In the rows, 128 means zero.
One turn or mirror swaps these rows in pairs. Which row does each one swap with?
The rows were stretched afterwards, more along some directions than others.
Mib: [164 115 144 128 159 150 116 136 194 163 157 128 114 112  85 118 157 115
  78 132  95 126 116 131 136 144 139  97 130 136 129]
mumeg: [139 156 129 122 123 154 121 125 117 140 105 138 129 140 145 133 132 109
 111 140 141 136 123 125 159 144 124  94 104 121 107]
katu: [176 153 127 168 102 148 109  93 102 126 143 110 135 117  97 101  91 178
 117 176 111 119 121 144 132 124 125  85 116 114 152]
viki: [156 154 111 154 153 140 128 100 161 129 143 105 130 146  92 124 100 125
  91 150 143 144 120 122 126  99 138 145 137 103 117]
lufe: [ 82 114 146 112 145 162 125 132 125 138 181 135 131 130  46 127 141 141
  72 120  96 107 169 113 155 159 141 112 119 100 157]
gok: [180 139  80 158 196  93 105 129 197 152 133 118 137 129 125 113 108 120
 127 179 140 147 117 139 139 108 124 167 121 155 142]
Guk: [138 101 152 136 150 177 102 134 184 179 135 147 120 143 114 152 140 102
  84 124  76 142 168 138 173 134 136  97 144 118 136]
kuno: [161 127  88 126 129 163  73 149 128 127 120 114 135 126 131 111 115  99
 132 140 101 153 114 123 130 145 142 126 118 141 141]
modav: [184 160 119 163  89 148 116 101 109 127 138 115 139 108 115 109  92 175
 130 174 115 119 116 146 122 112 125  91 114 126 148]
rudot: [170 105 157 155 141 125  91 125 149 135 114 102 132 112 116 107 135 163
  91 161 130 108 117 160 153 137 123  77  97 163 143]
Zefe: [167 142  88 141 146  95 104 133 161 181 170 119 127 120 104  87 118 125
 132 161  95 142 126 125 110 138 133 119 124  95 134]
Gosu: [151 133  91 150 168  81  92 125 184 151 128 125 138 130 125 125 124 129
 126 165 136 136 129 148 132 126 137 158 106 144 140]
Dokag: [165 138  98 171 143 151 125 128  97 120 149  99 113  97 101 108 115 161
 106 157 124 123 113 108 140 140 114 131 116 159 162]
muv: [154 144 115 153 154 154 125  85 155 125 144 101 117 129 100 129 100 127
 102 152 141 143 104 119 123 118 125 152 136 106 116]
faz: [148 159 112 143 135 155 131  89 139 125 124 105 135 137 104 140 108 121
  96 134 131 147 120 139 111 114 123 145 130 101 117]
kef: [145 163 112 138 143 136 136  88 151 127 134 103 130 135 105 134 102 139
  97 134 143 146 118 126  97 109 129 145 136 106 115]
mim: [152 105 166 155 147 108  95 128 137 137 119 119 134 115 114 113 134 173
  86 152 132 108 138 150 152 128 119  84 105 166 146]
Vodu: [160 139  89 144 175  91  96 129 198 152 141 127 152 125 121 116 126 133
 114 168 117 134 132 155 129 109 125 171 113 136 135]
nolaf: [140 112 135 167 164 127 112 129 158 151 137 136 121 151 133 136 125  99
  94 118 131 144 155 122 176 144 169 113 111 152 174]
refon: [193 149 127 110 107 144 101 107 148 124 132 111 127  98 127 128 154 115
 115 133 119 128 103 133 118 152 130 111 117 140 117]
Fur: [193 151 120 128 173 129 125 130 150 114 163 124 133  72  61 131 120 145
 105 154 152 127 110 123 123 144 124 132 125 156 146]
Vipo: [177 133 132 128 137 123 121 118 123 150 127 117 127 167 124 145 102 114
  85 166 157 114 122 138 148 142 132  94 116 169 153]
punok: [ 91 103 144 182  98 106 132 105 108 135 149 151 131 111 131 113 140 149
 131 142 127 128 134 128 149 132 115 139 119 100 183]
vuf: [158 126 103 127 145 151 103 133 143 152 139 108 119 148 107 109 143 104
 117 159  76 121 119 132 146 160 118 103 107 149 164]
Soni: [154 144  91 135 185  77 102 129 187 154 139 128 150 138 119 118 116 123
 108 171 130 142 119 151 126 114 129 169 113 148 141]
Bulo: [162 152  87 138 178  79 102 119 207 161 145 138 151 118 132 138 117 114
 130 153 139 145 133 148 113 105 130 180 120 135 147]
Rotu: [159 103 162 160 136 128  96 126 141 135 108 109 117 125 126 103 138 150
  97 152 137 107 120 161 153 139 132  68 109 168 144]
sitos: [143 103 115  95 160 157 100 152 122 164 115 101 134 160  89 119 143 132
  89 149  88 114 144 145 160 170 116 111 142 143 124]
Roven: [121 138 154 118 144 132  87 104 157 133 173 156 161 125  91 115 131 146
  56 121 101 124 151 114 152 156 139 109 106 107 176]
dunab: [116  91 134 158 138 167 118 166 166 184 162 142 120 148  98 132 135 111
  75 123  52 155 167 122 160 124 139 116 134 100 156]
mef: [126 147 129 138 155 141 136 101 124 119 132 106 122 167  94 136 109 128
  91 142 148 144 123 111 136 120 141 142 137 118 119]
mumo: [151 138 149 130 164 112 109 136 165 141 144 123 150 147  93 131 141 123
  57 133 132 109 121 116 172 146 157  82 117 136 153]
tugov: [169 149  99 147 165 168 138 125 132 118 122 107 104 132  93 137  94 122
 123 122  94 137 110  94 139 117 134 104 137 150 111]
ruged: [144 155 132 130 121 128 105 134 127 148 158 151 133 140  99 101 141 123
  79 130 101 147 159 143 101 144 117 123 115  89 147]
Lag: [154 156 115 155 133 147 124  89 140 111 123 104 123 131 102 125  99 136
  94 143 147 143 114 131 120 112 120 142 137 114 116]
foze: [132 105 134 157 106 150 118 126 122 150 162 119 133 110  70 124 129 160
 103 125  97 126 136 126 130 167 124  86 109  78 153]
teze: [116 121 114 136 116 134 136 125 127 174 187 143 117 128 106 121 108 146
 111 145 104 123 168 132 125 131 138 132 138 124 170]
zut: [125 101 129 116 125 156 106 137 125 148 170 169 146 110 108 136  99 135
 100 146  96 123 155 109 159 148 134 143 113 125 149]
Lol: [100  98 159 117 170 138 115 150 149 168 146 150 121 116  65 140 146 144
  62 126  75 121 146 131 146 153 116 101 111 125 134]
zif: [166 146  83 131 190  92  99 134 181 148 116 123 142 152 128 130 128 105
 126 158 131 148 118 141 128 117 138 163 121 165 139]
Kiz: [144 158 125 136 141 129 114 135 132 179 151 108 133 156  81 150 130 116
  71 104 121 118 156 139 115 123 157 142 110 124 142]
gose: [160 147 114 119 131 149 100  98 121 135 142  78 142  91  98 133 152 178
  89 128  90 124 132 128 121 153 114 129 106 147 145]
mut: [166 142  85 142 188  95  98 117 184 142 127 120 142 131 127 116 114 118
 123 164 131 144 115 156 126 131 125 154 112 145 142]
fure: [122 139 121 128  91 130 109  95 103 148 145 107 106 139 109 113 141 131
 114 133 111 127 144 163 110 165 136  99 139 115 180]
Dud: [158 139  90 134 185  75 100 132 188 143 126 119 150 142 124 116 125 117
 104 160 135 145 123 146 127 118 137 151 119 143 139]
pov: [176 149  84 145 179 101 107 111 200 160 123 126 144 123 139 124 122 117
 123 160 141 151 117 154 120 124 129 163 114 146 146]
Gef: [133 140 143  94 148  62 133 110 153 142 150 144 149 147 131 183 135 145
 102 102 174 126 151 113 112  84 143 145 125 124 135]
teto: [135 139 110 149 142 126 100 122 146 142 182 134  90 111 103 107 111 154
 124 133  93 146 170 134  99 124 133 118 136 114 140]
kaba: [143 146 142 117  98  98 137  94  91 116 120  79 140 145 130 153 147 185
 116 142 156 103 131 147 113 164 125  77 103 148 147]
fek: [168 159 117 167  92 153 121  99 104 124 144 129 137 102 103 102  83 177
 129 175 115 117 126 149 123 115 114  95 110 107 153]
lavop: [181 167 121 161 113 146 121 102 108 141 139 125 135 115 109 116  78 167
 126 180 110 130 127 142 121 109 120 105 111 123 149]
palun: [148 145 114 156 136 156 122  95 149 117 149 105 131 137  94 110 104 139
  98 162 120 137 115 128 132 113 125 152 137  96 121]
muker: [148 148 106 143 126 164 120 100 149 128 135 109 132 141  94 111 100 127
 102 146 134 145 115 122 122 115 130 151 134 102 116]
dutig: [156 103 166 158 140 122  98 126 140 130 126 122 130 109 117 106 129 174
  89 160 142 107 124 147 158 132 127  81 101 165 144]
zuvi: [164 113 166 143 157 117  90 121 148 133 112 107 123 118 111 110 136 157
  85 149 149 111 126 155 144 134 136  83 111 171 139]
nif: [146  94 164 153 133 126  96 134 135 134 117 125 123 116 125 107 141 169
  89 144 128 109 129 151 148 134 128  81 107 167 146]
rif: [178 148  87 149 182  89  95 124 199 151 131 124 152 119 119 126 109 128
 116 172 131 149 120 153 138 121 129 161 110 143 145]
tada: [122 123  98 145 145 136 119 138 150 149 153 125  83 139 101  86 142 136
 118 134 105 121 146 140 141 140 134  92 151 117 134]
Til: [171 148  84 136 167  95 103 129 198 165 128 128 153 134 132 115 117 119
 132 170 131 148 119 145 134 118 124 166 110 146 137]
kog: [156 152  99 152 143 152 136  96 131 121 122  98 127 133 103 121 112 132
  94 159 136 147 109 129 126 118 121 144 132 107 112]
Ravad: [128 103 119 148  93 122 122 122 112 151 104 138 118 144 144 116 134 136
 142 130 135 103 137 147 139 159  88  75 132 138 161]
Gefik: [153 119 124 144 121 169 113 120 126 104 121 160 144 111 104 123 127 149
 113 142 118 111 121 130 130 157 109 100 109 135 159]
Deluf: [118  78 139 145 129 160 118 135 133 182 127 135 118 139 117 112 137 105
  85 126 115 127 154 117 156 137 116 116 147 112 129]
tud: [164 157 128 157  86 147 126 102 101 133 141 121 134 116 113 113 100 180
 127 166 110 120 123 146 126 120 129  86 117 113 148]
Sel: [150 152 110 144 143 152 127  92 143 122 135  97 130 138  91 120 112 126
  91 156 137 141 103 136 124 119 130 152 139 112 118]
div: [163 155 120 169 101 155 128 113 104 137 145 130 132 111 103 112  81 172
 131 171 101 123 128 143 125 112 123  94 114 115 146]
zenav: [111  91 120 138 128 114 103 119 119 140 121  91 122 156  95 117 135 153
 108 143  91  96  98 129 141 135 141  90 119 118 115]
zur: [196 105 108 149 164 150 111  98 142 119 146 114 114 111 124 128 118 132
 134 157 147 150  87 101 146 127 126 161 126 141 159]
luze: [136 145 123 154 126 151 131  93 135 110 126 112 125 140 100 132  98 131
 116 152 135 140 111 111 135 117 120 140 144 106 122]
Regoz: [170 129 125 153 207 151 117 144 151 139 147 132 113 141  85  94  91 106
 124 168 121 122  89  97 189 157 109 139 141 166 169]

zuvi pairs with lavop
sitos pairs with ruged
palun pairs with Vodu
kaba pairs with Gefik
muv pairs with Bulo
Gef pairs with zur
Dud pairs with kog
zenav pairs with punok
nif pairs with tud
muker pairs with Til
kuno pairs with mumeg

One turn or mirror swaps these rows in pairs. Which row does each one swap with?
The rows were stretched afterwards, more along some directions than others.
kege: [148 155 128 123 158 111 141 115 131 104 107 115 172 133 122 113 112 123]
ramov: [150 126 145 141 170 114 138 164 162 150 119 153 129  89 152  91 160 127]
Kez: [ 93 138 138 114  95 122 154  94 119 142 149 146 118 134 125 154 137 113]
mus: [141 153 139 136 162 101 140 117 141 104 114 118 160 131 128 119 115 128]
rofug: [ 65 132 104 173 158  91 136 105 134 154 130 131 184 154 159 132 140 115]
meko: [141 124 141 152 167 110 132 160 160 150 112 150 128  92 150  89 154 121]
penop: [ 66 134 150 154 103 142 125  91 120 124 115 117 127 175 132 123 143 110]
pelom: [111 141 152 100 145 120 160 108 103  99 140 127 168 153 139  94 143 101]
devoz: [ 77 138 169 148 111 136 131 113 122 121 106 123 122 180 126 137 118 108]
nufek: [133 114 133 135 126 117 141 137 120 125 171 130 124 117 169 125 166 143]
Nugov: [118 152 176  98 115 120 147 131 113 156 123 146 104 124 120 153 156 152]
teg: [ 99 153 143 117 106 135 157  97 123 127 142 152 123 151 105 146 131 123]
dif: [ 72 139 140 166  99 139 120 102 129 135 102 114 126 170 123 123 144 103]
nedu: [144 160 194  96 135 158 151 113 128 102 128 139 116 162 107 114 141 163]
zagob: [125 145 169  88 125 134 145 130 113 148 127 144  96 116 116 151 148 148]
kere: [160 145 104 147 126 114 140 150 142 166  95 159 126 110 112 129 129 141]
Las: [120 157 169  86 112 142 143 134 108 139 117 138 102 127 102 150 139 136]
Dig: [132 132 138 146 171 106 148 145 151 164 121 160 132  93 163  86 164 129]
gab: [ 79 136 155 152 103 149 129 112 124 131 108 129 132 170 125 123 132 109]
Vum: [107 141 140  90 141 128 152 107 101 102 138 121 161 157 125 114 131  93]
suk: [106 142 141  99 148 119 150 112 110  93 136 113 170 158 131 106 126  90]
kased: [102 155 120 116 103 126 166  81 114 141 145 159 134 135 117 138 146 122]
sunu: [142 109 131 131 136 120 136 137 135 126 175 130 120 115 166 125 171 147]
Dek: [ 82 133 148 149 108 152 126 109 120 153 111 120 113 170 128 133 132 122]
Kodi: [138 110 125 155 135 150 122 120 130 121 150 102  71 124 167 116 130 140]
zodat: [137 111 111 139 123 143 126 113 126 115 144 102  79 120 166 117 124 125]
dopid: [ 59 139  89 180 140  84 134  97 137 171 125 127 180 145 166 125 144 109]
Gul: [139 127 151 141 151 124 140 159 153 152 116 161 126  87 149  87 170 118]
lesoz: [ 84 132 161 153 110 154 132 108 129 123 105 126 127 178 116 118 146 114]
lis: [ 99 149 153 105 107 124 161  97 115 125 151 160 135 142 121 151 135 122]
Tafiv: [126 129 110 154 128 146 111 121 132 119 139 104  63 130 151 129 103 125]
vupem: [100 122 158 144  98 166 121 110 134 115 111 112 120 162 109 122 142  99]
Rivaf: [151 129 138 147 174 114 139 162 162 151 116 162 133  87 150  93 153 126]
Luku: [156 116 143 138 135 138 127 123 138 108 146 111  69 130 167 118 132 144]
latab: [138 109 130 132 147 114 139 138 124 129 168 136 124 117 169 130 170 152]
mov: [106 136 149 100 146 130 148 102 110  92 150 110 151 159 135 102 134  96]
Pabaf: [145 158 106 149 121 116 150 144 129 187 100 179 134 110 114 132 136 146]
mude: [156 151 103 150 123  99 136 148 136 161 103 154 143 120 128 130 117 137]
gara: [144 158 130 133 156  97 143 110 134 105 121 112 162 133 138 117 115 132]
zize: [105 145 123 107 147 127 148  98 106 105 141 109 162 153 143  96 125  87]
bofug: [159 143  93 137 133  98 141 148 129 178  96 155 144 107 130 136 120 136]
sebe: [132 114 127 146 120 136 125 110 129  91 144 106  87 126 162 116 123 125]
Mil: [ 67 136  78 166 146  86 126  95 127 162 130 117 186 149 164 133 127 103]
pes: [134 131 133 115 133 121 140 130 120 122  82 119 110 112 111 132 103 121]
seviz: [ 62 133  88 177 142  84 127 114 135 156 118 122 183 147 151 134 123  98]
Suren: [134 120 124 155 139 147 126 120 135 114 146 114  65 129 160 116 124 141]
tepe: [113 147 165  91 119 119 141 122 110 146 128 140 100 119 120 153 148 144]
Vita: [129 149 176  90 127 127 144 131 113 144 129 139  97 129 116 153 152 156]
guv: [157 155 122 129 156 119 138 120 145 108 107 112 158 119 123 107 118 121]
Rikof: [134 102 133 129 128 119 134 141 123 131 169 133 124 103 166 135 164 135]
seri: [152 148 134 130 161 110 138 117 137 110 118 112 165 128 127 112 117 129]
tem: [134 121 132 159 129 153 121 118 137 112 162 103  61 128 163 118 131 138]

Kez pairs with mude
Rikof pairs with Mil
latab pairs with rofug
kased pairs with Pabaf
kere pairs with teg

